One turn moves every row onto another: examples first, then more rows asked:
bigob: [  6  36  33  16  11  -3  10  -1  20   9  13  12 -12 -22 -12   2   5  -3]
Nuram: [-10  20  12   2  23  -4 -25   5 -24 -10   3  25  -3 -27  -3 -23  10   2]
momi: [ 21   7  15  15  -2  -2 -17  11  23  16 -10 -17 -19  -4  10 -13  -1  -1]
luba: [  9 -17 -17   7   4   4 -19   7  -1   6 -27   4   2 -21  19  -3  -4   4]
Sadem: [  6  33  22  13   3  17   9 -19  13   2   8  15  -7 -23 -20  -1   4   6]
Kuda: [  4 -15 -27   6  -3   8 -22   8   0  -1 -23   0   5 -23  20   1   0   1]
vogop: [ -3  40  20  15   4  -8   5  12  27   2  25   3  -8 -23  -4  14  13 -14]
lotut: [-18  29   0  -3  22  -8 -29  21 -11 -16  17  21   6 -29  10  -5  19  -4]
dimo: [ -3   9  -1   0   3  -8  -9  -8  37 -17 -13  37 -10  -9 -30 -16  16  -9]
Gami: [ 16  16   5   5  -1   2 -19  24  35   9   2 -16  -3  -2  25  10   7   0]
senez: [ 10 -15 -12   7  10  -6 -19  19   3   8 -23   2   0 -22  24   0  -5  -1]
tenu: [-12  25  14   1  28 -13 -27  18 -16 -10  11  23  -1 -22   4 -15  14  -2]
bokes: [  5 -13 -18   6   5 -10 -21  24   6   6 -19  -3   2 -22  27   4   0  -6]
zoka: [ -6  37   3  11 -12  22   4 -17  16 -10  17   7  -1 -26 -20   7  14   1]
Vez: [-11  42   2  11 -10   7   2   0  25 -10  29   0  -2 -26  -9  14  18 -11]
zev: [-19  28  -9  -3  14   3 -28   9 -15 -22  13  23   7 -38   3  -8  20  -3]
pizim: [ 16  12 -19   5 -19  28  -7  -2  30   2 -15   1  -2 -45   7  -6   8  -1]
Mefel: [ -7  16   3  -4  11 -18 -14   9  47 -17  -1  30  -4   5 -16   1  19 -11]
Ran: [-14  23  -2  -1  15   6 -26   0 -21 -18   4  27   2 -36  -5 -20  15   1]
takag: [ 12  21 -18   0 -11  21 -14  16  39   0  -1  -7   8 -27  24  14  12   1]
Sok: [ -3  10   9   1  10 -18 -11   1  40 -13  -8  32 -12   4 -24 -10  14 -10]
birab: [ 22   3   2  14 -12  13  -9  -6  20  13 -21  -6 -19 -31  -1 -23   1  -3]
Nomo: [  1 -13 -30   5  -3  -1 -24  18   5  -1 -17  -3   6 -23  24   5   3  -6]
duz: [ -8  18 -10  -7   5  -8 -11   7  50 -23  -1  35   2  -7 -15   5  23 -11]
bev: [ -7  13 -12  -5   1  -2  -8  -4  43 -22  -8  38  -2 -16 -25  -5  21 -11]

Mefel turns into Sok
vogop turns into bigob
tenu turns into Nuram
Now find these:
birab turns into pizim
bokes turns into senez

One turn moves every row onto another: examples first, then more rows asked:
buno: [  1   8 -21  18  11  -1  20 -11   5  -4 -29  -1  -6  24  -6   3  -4  -1]
kizu: [ -6  14 -15   2  -5 -30   5   8  -4 -34  -5 -20   2  -3   0 -20   5  -4]
nulo: [  3   3 -13  15  11   8  16 -11  10  -2 -20   2 -12  28 -16  -7 -15   4]
selu: [ -4   9  -6   6  11   4  20  -3   6  -1   3  20  22 -18 -13  -7 -33  13]
mibu: [  4   7 -13   6  12  11  13   4   7  -1   0  24   3 -30 -18  -6 -21   5]
susi: [-11  14  22 -11  11   9  -4   3   2  17  28   4  15   7   8  15  13  19]
suz: [-10  18  -1   0  15  -8   0  -4 -14 -11  35  10  26 -20   2 -14  12  -3]
Siza: [  3   4 -13   4 -18  -3  -3  12   8  19  -5 -10 -10  28  22  -2  17 -10]
Rut: [ -9  11   7  -8 -31  -7   1  30   0  -1  -2 -13  -3  25  13  -3   6  -1]
nitid: [-7 10 33 -4 -1  8  7 -6  5 20  6 14  9 -7 17 20  4 20]
Birob: [ -7   3   1   4 -32   9  -4  18   3  -2   4 -18 -15  22  20   0   5  -1]
Ker: [ -3   0   3  -6   2  -3  -2  -7 -19  -8  21 -16  19 -31  -4 -12  27  -2]
Lop: [ 12   4  -2  11   9   1   1   7  16   5   5  19   4 -20  -4   3 -35  17]
nila: [  7   6 -11  -6  15 -23   0  -5 -15  12  21  -6  24 -15   3  -9  27  -7]
Fuvob: [ -3   6  19 -12   1  20   0   1   4  24  20   2   8  10   4  28   6  13]
nas: [ -6  18   3   5  21   7  10   3   8   6  10  30  21  -6  -7  -6 -24  18]
vupar: [  8   6  -2  -4 -17   2  -9  21   1  13   2 -12 -11  30  10  -3  25  -3]
sotup: [ -6   8  -4 -10  -2 -10  -2   1 -16 -10  31   0  28 -24   4  -7  19 -12]
peg: [ -4  -4  -1  13 -21 -13  -1   9 -17 -35  -9 -22   1  -5  -6  -3  13  -6]
gitab: [  1 -13  10  11 -32   8  -7  18   4   4  -4 -12 -15  20   4   4   6   0]
gibu: [ -9 -15 -23  13  -5  11  16   1   5  -7 -23  12  -6  25  -4  -7  -4   4]
Vad: [ -6  11  14   1   2  -5   6 -16 -17  -4  23  12  15 -28  16   2  23 -10]
riz: [ -2  13   9   9   5   1  14  -5   0   4  -4  37  20 -26   5  -9 -15   2]
guv: [ -5  -1  27 -16   1  13 -14   6  16  23   5  -2   3   0  -1  18   0   9]
mon: [ 10  20 -15   8  16 -14  15   5  10  14   7  11   8 -20  -3 -10 -29  10]
Dege: [ -3 -21 -15  23  -7   4  13   0   5 -16 -21   9 -11   9 -16  -2 -11  -1]
Mukiz: [  8  -2  27  -5   8   5 -19  -5  -2  12  13 -12  12   3   3  27   9  12]
Rego: [ -3  22 -13  10 -13 -26   6   5  -5 -22 -12 -29   5   2  12 -12   2  -6]
Voni: [ -9  10  -9   9  -9  -8   3   3 -17 -41 -15 -19   8   7  -3  -4   6 -11]
Rup: [ 10  -8 -14   6   8 -11  -4  -5 -19  -8  22   5  22 -29  -1 -12  19   0]
tanis: [-19   7  -8   5  -3 -17  23  -8 -14 -36  -6 -20   1  11  -7  -5   5  -5]
vuk: [  8  18  18  -7  19  -4  -5  -2   7  27   8 -10   8  10   0  28  -1   7]
ses: [ -2  -1 -18  13  -6  15  22   3   0   4 -10  16 -11  31  -8 -10  -6 -12]

selu turns into sotup
riz turns into Vad
Now find these:
Mukiz turns into Lop
guv turns into mibu
Rut turns into ses
buno turns into Rego
Dege turns into peg
susi turns into nas
nulo turns into kizu
Birob turns into gibu
nila turns into vuk

One turn moves every row onto another: examples first, then more rows asked:
figof: [  8 -26  22  13   8 -18 -28 -38  23   3 -10  -7 -36  -4  -8 -47 -18   0
   0 -43   4 -20  39  36  28  -2]
mivel: [ 32  -9  28  17 -17 -43 -18 -41  14  -9   5  -6 -46 -17 -12 -36 -23 -16
  20  -5  16   4  35  11  24 -15]
suko: [ 32 -49   5   8  -5 -13 -15 -36  35 -14   3  -7 -41  -3  -8 -20  -2 -18
  12  -3  39  -6  -3  17   5  23]
Mesi: [ -4 -36  35   9  22 -46 -30 -37  -5 -24 -18  -8 -33 -12 -34 -32  -4 -16
  -3 -19   8  -7  34  16   7  19]
rigo: [-29 -18 -16 -15   2 -14 -38 -28  20  -7   4  -1 -45  -4  -9 -29   4   5
   6  13  28  -7  21   6   0  -2]
Pobef: [  9 -14  14  13  -4 -18 -22 -55  16  -9  20  -3 -46   9   7   5   8 -12
  -7 -28  41  -7  41  14  16   6]
Kon: [ 25 -21  36  13  -8 -11 -50 -35  -2   1 -13   6 -54   2  26 -25  10   4
  24   2  36   7  37  21  24  -9]
puv: [  4 -33  16  10 -20   4 -46 -38 -34  -7  -7   1  -7   7   5 -27   6   4
  -6   1  25 -11  23  45  22  -5]
voz: [-17  10  31  22 -11 -25 -23 -41 -17 -24   1 -16 -29  -6  -5 -24   7 -18
   6   1  19  -8  26  27 -11  -7]
Gis: [ 26 -26  29  20 -35 -13 -30 -25  -8   0  -8  -1 -49 -27  -7 -35 -10 -21
   5   5  33   6  35  -1   4  -7]
lilab: [ 20 -41  15   6   6 -27 -42 -35  23 -10 -30   5 -38 -26 -12 -28   4   5
   6   0  43  -6  20  34  25 -25]
gabo: [ -2 -39   6   5  12   1 -37 -50  15   6 -11  -8 -26  34 -11 -36 -13   3
  -8 -10  16  11  19  22  23  30]
Kub: [ 16 -25  32   5  -2 -29 -26 -27  19 -31  17  15 -42 -17 -14 -19  13   4
  10   9  17  -5  10 -10   6  28]
fuzi: [-14   0  23  16 -20 -18 -41 -46  -6  -2  16 -20 -26 -30 -29 -12  -3   0
   0 -14  35 -12  29  14   9  -7]
rikup: [ 12 -30   2  16   5 -14  -9 -33   0 -37   1   6 -12   3 -13  -5  -9   3
   7  11  47   1   3  40  16   1]
Dati: [ 40 -15  18  -2  -2  -1 -26 -49 -36 -12   0  -8 -40  -2   0 -28  -5 -17
   8  -1  20  -3  18   7  42  -9]
fonu: [  5 -45  29   6  24 -21 -34 -53  18  13 -20   4 -20 -10 -26 -35 -22   2
  -1  -7  16   4   8   4  23  23]
bavok: [  7  -1  28  15  21 -15 -30 -38   1 -35   1 -12 -40  11  -3 -13  11  -1
  11 -23  20 -35  24   1  25  13]
veli: [-23 -24  -1  11   2 -37 -29 -40 -20  -9 -21   3 -41  21 -14 -33 -14 -26
  22  -6  17  10  26  10  17   3]
Ner: [ -1  -4  -9  -8   2  -3  -7 -46 -11  -4   8 -15 -49  11 -22 -38   2 -16
  -4   7   5  16  16  30   4  10]
Pir: [  7 -22   7   9  -3 -14 -27 -66  -8 -12   6   0 -25   2  -4 -18  -3  -7
  -1  -8  11   0  42  -5  29 -41]
duzis: [-29 -23   4   8  -7 -13 -33 -43 -19  -5  -3  -7 -34  -9  -8 -30   0  -7
  11 -13  36   3  28  22 -30   5]
Dep: [ -1 -15  16  -6  -1 -19 -19 -42   0 -11   1 -33 -15  14 -25 -28   1   6
  -1  -2   7   1  -5  17   9 -26]
dup: [ 13 -17  -4   0  -8  11 -20 -27  25 -11   0  19 -26  -5 -10 -26  17  -3
   0   3  17 -17  29  51  18 -13]
Giti: [ 11  -6  42  29  19 -33 -39 -36  -7 -14  -5   3 -42 -24 -18 -43 -17 -11
  13  10   7  -3  41  36  23   0]
Vabo: [ 13 -43  15  -4   3   6 -28 -41 -15  18   7 -10 -44 -12  10 -38 -21 -13
  -9  12  22  12  42   2   6   4]
dutu: [ -4 -41  39  17   7   4 -45 -60 -18   2  -8 -10 -27  -7  -3 -24  28  13
   4   4  17   2  21  22  10 -11]
Bitig: [ 25 -23  10  -5   6 -13 -29 -42  44 -27  11  22 -29  10  -8 -16   1  -4
  24   1  23  -5  21   4  28  14]
sutud: [  7 -43  16  13  -3  18 -23 -28 -17 -15  -9  -3 -39   4  23 -36  -4   5
   8   8  33  15  31  29  31  16]
Nam: [ -5 -58   7  -2  -6  -8 -35 -33  -2   2 -14  -3 -23  18 -26 -37   9 -10
  12   1   1  -7   6   0  25  16]
pebaz: [ 24 -29  25  15   9 -11 -28 -46   9 -14  -2   6  -8 -13  -9 -55 -31  -4
 -17  11   2   7  45  25  16   9]
sobig: [ 21 -26  14  -6 -19 -28 -37 -32  13   7   3  -2 -29  14 -10 -35  -1 -34
 -12 -25  16 -18  36  27  23  27]
kopi: [ 23  -7   4   5  14 -19 -38 -28  28 -27  -1   4 -35 -21 -15 -16 -22   7
  34   2  34  -3  18  37  20   0]
nefur: [-24  -6  43  13  -4  -6 -25 -12 -28 -18   6  -1 -29  -5 -10 -24   0  -9
  10   3  23  -7  22  27  28  21]
lonu: [ 23 -24   5  20 -10 -28 -36 -59  17 -20  12   8 -39 -30 -12 -40 -10 -30
   1  -3  20 -15  47   7   0   4]
bofe: [  5 -47  -4  20   2  -5 -49 -43  -6  -3 -14  13 -13  -4 -16 -18   6  24
   5  11  40 -21  24  26  15  -3]
musuz: [ 36 -31  26  -4  -1 -14 -34 -37  13 -16  -7  -7 -18  16  -4 -42  27 -13
 -10  11   9 -17  10  40   5   0]
vusi: [ 20 -34  32   5   0  -5 -24 -14 -21 -25  14  -5 -24 -12 -14   5   6  -5
  -2   8  36 -19  28   7  14  20]
nup: [ -9   9  33  -7  -9 -12 -44 -12  21 -10  14  -7 -24  -1 -11 -24  -7  11
   7  -5  18  -8  27  10  10  28]
beg: [ -8 -25 -21   1  11   2 -32 -32  17 -20 -18  -1 -34   9  -7 -42 -26  -6
  21   2  15  11  34  10  19  19]

dutu turns into fuzi
Dati turns into bavok
musuz turns into Dep
Now find these:
puv turns into voz
duzis turns into Gis
rikup turns into veli
nefur turns into Giti
Mesi turns into lilab

One turn moves every row onto another: examples first, then more rows asked:
Dera: [ -3 -13 -14 -10  16   6  15   9 -10  -6  22 -31  -8  11   0 -47   3   1
  21  25   2   1  14   8   4]
fabo: [  0  21 -23 -10  17 -12   4   9  10 -12   1 -23  11   8  24 -28  -2  11
  36  27   4  16  10  -1  13]
lamo: [ 13  -2   4 -13  11  12  13   9   9 -12  12 -11  -3  17  23 -59  -7 -10
  12  31  -5  -1  13  -2 -10]
Mik: [  2  -1   4 -12  12  -9   1  -5 -18   2   1 -22   4  28  30 -26 -15   3
  21  19 -25   3  -9   6  -9]
vezam: [ 28  24   5   8  31  16   5  -6 -28  -3  21  18 -18  -7  11 -35 -12  -5
  12  12  -5 -26   9 -37  28]
zuf: [-19  22  20  17  32  -8  14  11 -14 -29  -6  25  -2  23  21  -9   0  -5
  10  11 -10  -7 -16 -17  -6]
kemem: [ 24  10  -5  14  23  11  16  -3 -15 -15   2   3 -29  -8  -1 -16 -10  24
  -6   0  14  10   0 -18  46]
sak: [ 24  -6   9 -13  23  -1  -2  22  -2  -8  -8 -10   4  26  24 -33  -1   7
  13  20   6   9   0  14 -10]
fupu: [ -3 -11 -12  -4  23   5  20 -10  14  -7  14  -7  16  16  29 -51  -7  -5
  20  28 -15  -1   5  -5   1]
vite: [-11  35  21  20   0  11  16  -5 -14  -8   9  13 -22  10  15 -35  13  13
 -11 -12   6 -11  -1  -6  10]
Vamub: [-10  14  28  19  38  17  15   5  -8 -17  -4  15   1  20  21 -13  15   3
   5   1 -19   3 -32  -2  15]
sufe: [ -7  12 -24  31  32   4  37   9   2   8  -4   1 -26  -4  -3 -13 -17   0
   5  15   9  -7  -4  11  27]
zili: [ -4   7 -11  10  48  20  12  -4  -5 -17  10  16   5  11  21 -25 -18  -1
  40  17   5 -22  20 -36   7]
sika: [  9  19  26  29   5  13  20  -5 -24 -18   9  24 -19  22  22 -29  -9   8
   8  -3   3 -14 -35  -4  14]
bav: [ -2 -12   2  29  30   3   1   9 -12 -18  21  26 -15   5  12 -24   5 -15
  51  14  -7 -28   1  -6   9]
Zur: [  4  35  -1  10  20   7  22  24   2 -14 -14 -23 -22 -10  23 -11   5   5
  20  17  -8   3   0  -9  53]
zubag: [-19   6  22  17   5   1  24  12 -14 -34   2  18 -31  12  15 -10  11   9
  13  -2 -14  13  -4   2   9]
siku: [  9  30  -7  26  -5   4  19  -8 -15 -13  -2 -21 -20 -13  39  -7  -1  30
   6   9   7 -10   3  -2  27]
rili: [  4   3   0 -11   3  -6  -3  15 -14  -6   3 -34   1  12   5 -33  13   2
  26  10   2   6   2  19   3]
gasob: [-12  -9 -20  -3  18   1  12  -5  -5  -4  20 -23  -4  27  20 -41 -23   7
  22  29 -11   5   4  -6  -6]
Sini: [ 18  15  -8 -19  19   1   2   7   9 -21   8 -18  -3   5   4 -36  -2   4
  29  34   9  18   4  10   0]
Migad: [ 27  26   1  18   5  -1  28  13 -21 -12  -3  -6 -38   1  22 -15 -18  20
  15   8  15  -7 -15  -3  47]
vaza: [ 25  -1   6   5  41  25   4   7 -12  -4  20   7 -26  -5  14 -33 -24  -2
  27  17  -1 -31   3 -25  40]
tufun: [ 16  14  19  32   6  15 -12   1 -19 -14  -2  20  -4  12  15 -29   2   4
   1 -19  12 -10  -9 -22  21]
nit: [  0 -11 -13  24  43   6  24   4  -3 -22   2   8 -13   3  19 -22 -13 -17
  28  41   0 -33   9 -22  25]
Lolo: [ 27   5  -2  15  23  -7  20   6  -8  15  -4  -8 -30 -11  16 -21  -1  17
  -2  -3  11 -22   6   5  44]
doz: [ 12  16  13   5   9   9  13  15   4 -17   0  -8 -35  -8   8 -21 -19  20
   4 -11   4  11  -9 -12  47]
zoros: [ -8  17  23   4  19   3  17  -8   3 -20 -13  15   9  13  24 -16  -9   7
   9 -21 -14   8  -8 -18  -1]
tobi: [ 13   3  -3   7  18 -20  26  28  -7  -6   2  -3 -40 -16  21 -13  -8  -1
  31  11 -17 -11  17  -6  36]
Zamon: [ -3  29   3  18  37  17  28  -5 -23  10   2  17 -15   2  10 -16  -9 -23
  15  28 -16 -32  -6   5   8]
ropa: [ -1   3 -18  -2   1  -3  -7  -1  -8 -10  -2 -38   0  20  22 -25 -13   7
  37  26  -1   8   2   6   8]
gev: [  2  -6   9 -18  21   0   8  13 -25   3  16 -18   1  23  12 -42   7  -3
  14  17 -13  -6   4   9 -13]
kiz: [  5  19  13  28  19   7   9 -27 -22  -9  15  13   2   2  32 -12   2  20
   6   2 -10 -20 -25   1  -4]
zezub: [ -1  20  33  15  21  27 -14  10 -19 -23  11  23 -12  21  15 -25  -6   7
  17  -8   5 -10 -18 -18  12]
vovep: [ 10  20  -2  19  41  18   0 -16 -25  -3  24  18 -15   1   3 -26  10   5
  27  21  16 -37   2  -4  20]
feles: [ 10   8 -24  34  33   1  17  -5 -10   6  30   1 -12  -8  33 -27 -16  22
  14  16   7 -35   4 -18  12]
Dabo: [ 20  19  -8  27  27   8  19   2 -18  -5  31  17 -25   5  14 -40 -24   1
  33  20  12 -34 -15 -19  28]
Vaz: [  5  -1   8 -13  22   1   8   4 -11  -9 -15 -10  17  31  43 -19   5   9
  15  25 -11   9   1   8  -1]
Puve: [-14  36   3  39   3  11  12  17 -11   1 -22   4 -11  12  17 -11   1 -12
  10   2   8 -16  -5  11  11]
Nolo: [ 19   5  -6   0  21   5  23  -3   6 -16 -26 -18  -8 -12  25  -5 -16   7
  28   5   0  -1  17 -13  42]
luga: [ -5   3 -12  30  50  17  15  19   8  -1  20   7  -5   5  20 -41  -3 -11
  28  20  -5 -28  -2 -25  28]
dak: [  2  17   0  15   8 -23  26  11  14 -24 -23 -12 -18 -14  16  -8  -8  -6
  15   9  -7   1  -7  -7  37]

Sini turns into sak
vite turns into vovep
Now find these:
Dera turns into rili
zezub turns into vaza
nit turns into dak
siku turns into kiz
bav turns into tobi
zili turns into Nolo
tufun turns into vezam
sika turns into Dabo
Vamub turns into luga
Puve turns into Zamon
ropa turns into Mik
Vaz turns into fupu

